One hidden turn or mirror swaps the rows below in pairs. Which row is each named row swapped with?
The rows were stretched afterwards, more along some directions than others.
j685:  229  281  -41 -269  -83  281   27 -117 -104  -96   61   25  131 -155  -49  188 -270
j873:  423  350 -356  -77 -314 -128 -285   63  141 -188 -233 -149  -14  187   54 -351 -284
j369:  123  351   13 -173  -55  -13  -95   42 -283 -199  135   35  250 -247   97  -95 -191
j346:  381  320 -176  -42   63 -266  203   11   45 -260 -401    0  264   66  331  248 -149
j327:  315  555 -292 -442 -206   -3  -77   61  202 -164 -190    4  112   19  -15 -104  -48
j935:  268  305  248 -356  123 -133  284  219  131  -87   -6   60  147 -108  -20  245 -342
j716:  333  434  118 -177 -117   -8  185    7 -196 -235  113  217  404 -142  -33  -12   32
j199:  134  186 -244 -108  -53  143 -155   27 -295 -159  -42    8  160 -115  -34 -287  141
j392:  336  427   96   -2   91 -424  287  306   97 -358 -309   21  296  150  215  152 -130
j158:  266  413  241  -14  -27  -41  255 -195 -168 -264   21  113  264   29   43   -9   17
j163:  270  103    7  270  -71 -276 -101   13  -50  -81 -105 -159   24  140  172 -213 -509
j7:   33  -16  319   94  285   53   78  260 -239 -123   66 -122   17  107  -60  -27 -315
j524:  101  236  -87  182  -65  150   47 -166   -1 -189 -380   18 -180  174  257  109 -307
j376:  249  297  126  -12    5 -211  -34  184 -109 -274 -103 -115  179  -34  292  180 -445
j878:  138  136  227 -147  -38   48  -81  361 -143  -82  206  -57   28  -86 -300 -146 -403
j550:  187  345  306 -215  180 -248    2  342   85 -220  -49 -213  -50  278 -139 -211 -330
j384:  258  582  -68 -554  -92  -58   32  137  173 -165  -80    6   99  -92 -131   35 -205
j268:  347  111  -44  226 -132 -292 -150  121    9  -98 -130 -117   38  182  149 -279 -540
j585:  242  419  331  -96   97 -395  136  337  136 -243  -71 -111  116  263  -17 -178 -209
j884:  424  306 -214   33 -257 -232 -222  161  132 -158 -148  -79   42  196   55 -368 -323
j420:  137  369  137   72   27  188  140 -365 -156 -268 -107   84   15  173  190   -2 -136
j249:  372  168 -101  103 -129 -381 -167  116   22 -107 -163 -214   24  128  110 -290 -461
j278:  254  490   87 -451  -65  -52  202  131  214  -88  -65  133  178 -171  -53  177 -262
j876:  160   95 -118   59   36  225 -106   62 -296 -179  -80   36   65  146  -62 -385  139
j794:  171  170   78 -153  193  319  133  108 -126 -252 -150   14   58  140  -77  217  -89
j647:  147   26 -148  172  -98  124   11  188   83  -53 -308   52 -244  167  174  -19 -392
j969:  371  300 -207  -16   40 -111  133  -97  -42 -254 -304   22  341    7  397  326 -191
j447:  408  149  103  -13  184  -50   85  349  -14 -336 -283 -109  128  346  253  292 -229
j532:  217  -22  -34 -238  135   21 -250  345   16   -9  -28 -248 -151  107 -114 -300 -389
j266:  241   96  308 -133   48 -167  276  270  211   29  -17  106  106  -23  -48  153 -494
j431:  139   77  -89   82 -206   -5  -48  377   53   -1 -178   59 -183   32  -86 -106 -370
j870:  320  370   75 -143    3  113  216  -57 -263 -236   11  271  391 -128   11  108  131
j518:  169   36  -65   78   40  190 -174  110 -372 -125    0   29   53   66 -129 -419   62
j301:  424  279 -202  -11   29 -155  136    7   26 -266 -355   54  332   85  383  266 -221
j486:  427  398  -90  -40   74 -280  184  245   89 -364 -331   67  344  176  276  154  -53
j361:  212  122  144 -176  192  -66 -178  351   50 -120  -79 -260  -83  253  -74 -313 -342
j492:  413  150  125  -26   52 -177   16  401    5 -263 -104 -107  167  140  318  197 -486
j976:  327 -119 -115 -252  102   73 -253  346   75  -15  -87 -208   13  129    3 -139 -404

Swapped with j884: j486
Swapped with j532: j935
Swapped with j392: j873

